In the data rows, zero lies at 4.5, halfway between 4 and 5.
Here are some numbered points:
[3,2,4,5,4,1,5,3,7,7,4,5,3,6,3,3,5,5,6,2,2,3,3,2,4,7,4,5,6,2] 0
[8,7,4,4,5,8,4,7,2,5,2,4,5,5,6,2,3,4,3,5,7,5,5,4,5,4,7,5,2,7] 1
[5,4,6,6,4,5,6,5,4,4,5,4,5,4,5,5,5,5,5,5,4,5,5,6,4,4,4,4,4,5] 2
[4,2,7,3,3,3,4,2,4,2,5,5,4,6,6,8,6,4,4,4,6,6,7,3,3,4,3,5,5,4] 3
[5,3,3,4,7,6,6,5,3,4,5,4,5,4,4,4,5,5,5,4,2,4,4,6,5,4,4,3,4,5] 4
[5,5,2,4,2,4,4,5,1,2,9,7,3,3,5,0,5,3,3,5,9,0,6,5,2,5,5,3,4,4] 5
[6,5,3,6,5,4,5,6,4,5,5,5,6,4,4,7,4,6,5,5,4,6,5,6,5,5,4,3,3,5] 6
[4,5,4,5,4,5,4,4,4,3,5,6,4,4,3,4,5,4,4,5,6,3,4,4,3,5,5,5,5,5] 7
[5,5,4,4,6,6,4,5,4,4,6,6,3,6,4,2,3,4,3,3,5,5,5,3,5,4,6,3,3,5] 8
[8,3,3,5,5,5,4,1,4,2,6,6,4,6,5,2,8,3,5,2,4,1,5,3,4,5,7,4,3,6] 9
[2,9,5,0,2,5,2,6,5,6,3,3,1,3,5,3,3,7,4,4,3,8,3,7,6,7,7,2,2,5] 10
[3,7,6,2,2,2,3,2,7,1,2,4,3,3,3,3,1,5,6,6,4,5,2,2,8,6,7,8,3,4] 11
[6,4,5,5,5,4,3,6,4,7,7,4,6,5,5,6,7,4,4,5,4,3,4,4,6,4,3,5,4,5] 12
[4,3,5,5,5,4,6,4,4,3,7,5,4,3,6,4,6,5,9,7,3,5,4,5,4,4,4,7,4,2] 13
[4,6,1,7,7,9,9,2,6,7,1,0,7,7,6,4,2,8,1,6,6,6,3,4,1,2,2,8,0,2] 14
[7,7,4,5,6,7,6,6,4,4,2,5,3,6,6,3,3,6,4,2,8,6,5,3,4,3,5,5,4,4] 15
[5,2,4,5,5,4,5,4,4,3,5,5,4,6,5,6,5,5,5,4,4,4,5,4,4,4,4,4,4,3] 16
[4,2,6,6,5,3,3,4,4,6,6,5,6,2,3,5,7,5,7,7,5,1,5,4,5,3,3,1,4,7] 17
[2,7,2,0,4,8,2,6,3,2,4,3,3,2,0,2,3,5,7,5,0,5,1,3,9,9,6,0,4,6] 18
[6,7,4,7,3,6,5,4,4,4,6,4,8,5,6,5,4,3,5,7,4,5,5,5,6,5,5,3,3,5] 19
[2,4,6,3,5,5,6,4,5,5,6,4,4,3,5,4,6,5,5,5,5,5,5,5,4,5,4,5,3,5] 20
[6,4,6,7,5,8,4,3,4,6,4,5,3,4,6,6,5,5,3,4,5,6,5,5,4,6,2,3,5,8] 21
[6,2,5,8,6,5,2,3,3,1,3,5,5,3,2,3,7,2,4,4,2,2,6,6,4,5,9,5,0,5] 22
[5,4,4,5,6,5,5,4,4,4,5,5,4,4,4,5,5,5,4,5,5,3,5,5,4,4,3,4,4,6] 23
[3,4,5,3,6,6,3,3,3,5,5,1,4,6,5,4,6,7,3,1,3,5,5,0,7,0,5,2,5,7] 24
[4,4,5,5,6,4,5,5,6,6,4,5,6,4,6,5,3,5,3,4,4,6,8,5,5,4,5,4,5,5] 25
[3,4,4,3,3,4,5,4,4,5,5,7,1,6,3,4,4,4,4,5,4,1,3,3,4,4,2,2,5,5] 26
[5,4,5,5,5,4,4,4,4,3,6,5,4,5,5,5,5,4,5,6,4,3,5,5,4,4,4,6,5,6] 27
[6,3,3,5,5,5,3,2,4,4,6,6,4,4,4,3,6,3,4,3,4,2,6,4,3,4,7,4,4,6] 28
[5,4,3,6,5,5,5,5,4,3,4,5,4,4,3,4,5,4,5,5,5,4,4,6,3,4,4,4,5,5] 29
[6,7,9,2,5,0,0,9,9,5,4,9,7,9,4,4,4,7,6,7,5,8,4,9,9,7,3,5,9,4] 30
[4,2,4,1,2,5,5,7,2,4,9,9,0,8,6,5,6,6,4,5,6,0,1,2,4,8,3,1,4,3] 31
[0,9,1,0,0,4,2,2,5,1,1,2,4,4,2,7,1,6,7,5,2,9,3,2,9,8,7,1,3,2] 32
[5,4,4,7,5,2,5,7,5,6,5,5,2,5,6,3,4,4,7,4,4,7,5,3,4,2,5,5,4,7] 33
[5,4,4,5,5,5,5,5,4,5,4,5,5,5,4,4,5,4,4,6,5,4,5,5,4,4,4,4,4,5] 34
[6,4,5,5,5,5,4,4,5,4,4,5,3,5,5,4,3,4,3,4,5,6,6,5,4,4,5,4,5,4] 35
[4,5,4,4,4,6,4,4,5,5,4,4,4,4,4,5,3,4,5,5,4,6,5,6,6,6,5,3,4,5] 36
[4,4,5,2,5,5,3,4,3,4,5,4,2,5,4,5,4,6,3,3,5,2,5,1,5,1,1,3,5,5] 37
[5,4,5,5,5,5,6,5,4,2,4,4,5,4,4,5,4,4,4,5,4,3,5,6,4,4,4,4,4,4] 38
[3,4,6,5,3,3,3,4,5,7,3,3,4,1,3,3,5,4,5,4,3,8,4,2,5,6,5,6,4,7] 39
[6,4,6,7,5,3,5,5,5,5,5,5,5,4,6,5,6,5,4,5,4,5,4,4,4,4,5,5,6,5] 40
[3,4,6,3,3,5,4,4,3,5,5,4,6,4,4,5,4,5,5,5,6,6,5,5,4,5,5,5,4,4] 41
[5,4,5,4,5,5,6,5,5,4,4,6,4,4,6,5,6,5,4,4,4,5,6,6,6,3,5,4,5,6] 42
[4,3,5,7,5,5,5,4,4,2,4,5,5,3,4,4,5,3,5,5,2,4,6,6,4,5,5,5,4,5] 43
[2,6,4,7,7,3,8,0,7,6,1,0,5,5,5,5,2,4,4,6,8,2,3,2,2,5,4,7,5,3] 44
[6,4,5,7,5,3,6,4,4,5,5,5,6,4,5,7,4,6,5,4,5,6,6,4,3,2,4,3,3,7] 45
[5,3,4,5,5,5,6,4,4,4,5,5,4,4,5,5,4,4,5,5,4,4,5,5,4,5,5,5,5,4] 46
[6,4,3,4,7,5,4,3,5,4,3,3,5,6,4,3,3,4,1,5,5,2,6,4,3,4,4,6,1,5] 47
[5,5,4,5,5,5,6,4,4,4,5,5,4,4,4,4,3,3,4,5,5,5,5,6,4,5,4,4,4,5] 48
[6,3,2,5,6,5,5,5,4,4,4,6,4,3,4,5,4,4,5,5,4,4,6,4,4,4,5,4,4,4] 49
[6,5,5,5,5,7,5,3,5,7,5,2,3,4,3,4,5,5,3,5,6,5,4,5,3,6,3,2,7,4] 50
[1,9,5,1,0,5,3,1,6,7,2,0,5,1,1,3,2,6,4,9,8,6,2,6,3,8,4,2,7,7] 51
[5,7,2,3,4,6,3,4,3,4,3,5,4,2,4,4,2,5,5,4,3,5,6,4,7,5,6,3,4,5] 52
[6,3,5,4,4,4,5,5,5,2,4,6,3,3,4,4,4,3,5,3,5,6,4,6,4,4,5,5,4,5] 53
[4,3,5,4,4,5,5,5,3,4,5,5,4,3,6,4,5,4,6,7,4,4,5,6,4,4,4,5,4,3] 54
[2,5,3,2,0,7,4,3,4,4,3,4,3,1,2,2,5,6,7,6,3,4,3,7,5,7,7,1,5,5] 55
[5,7,5,4,5,5,5,6,4,3,2,7,7,3,3,5,3,3,4,2,4,7,3,6,4,6,5,5,6,8] 56
[6,3,4,2,8,6,3,7,3,4,5,3,5,4,2,1,4,5,6,2,2,5,3,4,6,4,6,4,3,6] 57
[4,4,6,7,6,4,5,2,6,5,3,1,7,3,4,3,7,5,4,6,5,6,2,4,2,5,5,8,5,7] 58
[6,5,5,5,4,4,7,9,5,3,4,5,4,5,5,5,4,3,4,5,5,4,6,6,2,2,4,7,3,4] 59
[4,4,6,4,5,3,4,3,8,5,4,4,6,5,3,5,4,5,5,6,5,3,0,2,5,4,6,7,5,3] 60
[3,6,4,8,5,7,7,5,3,2,5,4,5,3,4,5,2,3,4,5,2,4,7,5,4,4,6,3,3,4] 61
[2,4,9,3,4,0,2,5,4,6,6,7,6,5,8,1,3,3,4,4,7,3,5,3,8,6,5,3,5,4] 62
[6,8,2,4,4,5,4,5,4,3,4,4,7,4,5,4,2,3,6,6,2,5,6,5,7,6,7,2,5,3] 63
New points follow, each followed by the numbers of its two nearest points above, nearest first.
[5,4,4,7,5,6,5,4,3,0,4,3,5,5,4,7,2,3,6,5,2,5,8,3,5,3,5,4,4,2] 61 38
[3,5,4,3,7,9,4,7,3,3,5,4,3,6,2,0,3,5,2,2,5,4,3,0,5,3,7,4,0,7] 8 57
[5,4,6,8,6,4,4,6,4,5,3,5,6,4,5,6,7,5,4,5,4,4,5,6,4,4,5,4,6,5] 40 2
[8,6,3,4,6,3,3,6,3,3,5,5,6,5,6,3,3,4,6,4,4,4,7,6,6,5,5,2,5,4] 63 49
[3,8,9,0,0,0,0,7,9,5,5,9,9,8,3,8,1,4,7,9,7,6,3,9,9,5,4,9,9,1] 30 60
[4,6,3,6,5,5,9,1,5,7,2,0,7,5,6,5,2,6,3,5,9,3,3,2,2,4,3,7,4,3] 44 14
[6,3,5,6,5,8,5,6,5,7,4,4,2,5,5,4,5,5,4,3,4,6,5,5,4,5,2,4,6,6] 21 50
[4,1,6,1,2,5,0,4,9,9,0,7,2,7,1,6,2,8,4,0,0,9,3,2,7,9,0,7,9,3] 0 39
[6,3,6,3,4,6,4,5,4,2,3,7,4,2,3,3,4,3,4,3,4,7,4,6,4,5,5,5,5,6] 53 56
[1,7,3,3,4,3,4,5,0,6,4,5,3,5,7,4,4,4,4,2,6,1,3,6,5,5,6,0,6,4] 26 7
[7,6,4,9,7,9,9,0,8,9,1,0,6,7,9,3,3,9,1,2,8,9,5,1,0,0,1,5,0,8] 14 15
[4,5,8,3,3,0,0,8,8,5,4,9,8,9,5,6,4,6,6,8,7,4,4,8,9,3,4,5,7,3] 30 62
[3,6,2,3,8,7,7,2,7,7,6,1,5,7,5,5,5,7,2,6,7,3,5,3,2,2,2,5,2,5] 47 14
[0,4,4,4,4,0,6,3,4,7,4,4,5,6,3,6,5,3,7,0,4,3,4,1,4,5,2,5,6,4] 0 16
[3,3,6,3,5,3,3,3,6,5,4,6,8,6,3,5,5,5,6,2,3,3,3,3,6,4,5,5,6,2] 60 0
[3,6,8,4,4,1,4,5,8,5,2,6,5,5,3,2,5,4,5,5,6,5,3,6,7,6,6,5,8,2] 60 40
[5,5,6,7,4,4,4,6,4,5,4,6,3,6,5,0,4,3,5,5,5,7,4,2,3,3,6,5,4,6] 33 8
[3,1,6,2,5,5,5,3,4,2,5,5,4,5,5,6,7,4,4,5,5,7,6,4,2,6,2,5,6,5] 3 20
[6,5,6,5,4,3,5,6,5,3,4,9,7,5,4,6,2,6,5,6,4,6,4,7,6,6,4,5,5,4] 6 2
[3,5,3,6,4,5,5,6,4,4,4,4,4,4,3,5,5,3,6,4,5,7,3,4,5,2,4,5,5,6] 29 34
[5,5,5,5,5,4,4,6,3,6,5,5,5,5,6,4,5,4,3,7,5,4,5,4,4,4,5,4,5,5] 34 40
[1,3,2,4,2,2,6,3,4,8,4,6,3,4,2,6,5,2,6,2,0,3,3,1,4,5,3,5,6,3] 0 26
[6,3,5,2,4,1,4,6,9,5,8,7,1,6,7,1,4,5,7,4,5,4,0,3,7,9,3,7,8,2] 0 60
[8,8,4,8,5,6,4,4,5,7,6,1,8,6,6,7,6,5,4,6,6,5,5,4,6,3,3,4,2,6] 19 12
[7,6,4,8,5,7,5,6,5,6,6,1,5,5,5,8,9,3,3,6,5,5,5,5,7,4,2,6,3,6] 12 2
[3,5,8,6,1,1,0,4,5,5,2,5,7,7,5,8,4,7,6,7,8,7,5,6,6,2,6,5,8,2] 41 40
[6,5,4,5,4,5,4,6,4,5,6,3,6,5,5,6,6,3,4,5,4,4,5,6,7,5,3,5,5,5] 12 34
[0,5,2,2,4,6,6,3,4,3,6,8,4,6,1,8,5,4,5,5,3,4,1,4,2,6,5,5,3,6] 7 26
[5,5,6,7,5,3,4,4,5,5,5,5,3,4,5,2,6,4,4,6,5,5,3,4,4,5,5,3,5,5] 40 34
[4,5,3,7,4,5,6,1,5,5,1,0,5,6,6,5,4,7,2,5,7,6,4,2,2,3,4,7,4,4] 44 58
[5,6,6,4,4,4,4,9,1,6,3,4,3,5,5,2,5,3,4,7,5,6,5,5,4,3,6,3,5,5] 34 54
[9,7,4,9,4,7,7,7,6,6,4,0,8,7,5,4,7,4,3,5,8,1,5,4,4,0,4,7,1,0] 59 34
[5,2,4,3,7,5,4,6,3,5,7,4,7,5,3,5,7,6,6,3,2,2,4,7,6,4,3,3,5,6] 4 12
[5,6,5,5,6,6,5,2,6,9,5,0,5,5,7,5,4,5,2,5,6,4,5,4,4,5,4,7,5,4] 50 25
[7,6,4,3,4,5,3,5,8,5,7,6,4,5,5,3,5,5,4,6,4,8,4,5,8,7,3,4,6,5] 36 35
[6,5,4,6,5,6,5,5,5,7,6,3,6,5,5,7,8,4,3,6,6,5,4,5,5,5,2,5,4,5] 12 34
[5,2,4,3,6,7,5,5,2,4,7,5,5,5,3,5,5,5,5,3,3,3,4,4,5,3,4,3,4,6] 4 23
[6,5,9,2,3,1,0,5,9,6,6,8,8,5,6,6,2,4,4,6,5,5,5,6,8,7,5,8,8,5] 30 62
[6,4,4,3,5,6,4,7,5,5,7,7,2,4,7,3,4,5,5,3,5,6,4,3,6,5,4,6,3,4] 8 35
[7,3,2,5,6,4,4,6,4,5,4,6,3,3,3,4,4,4,5,3,3,4,6,3,4,5,5,5,4,4] 49 46
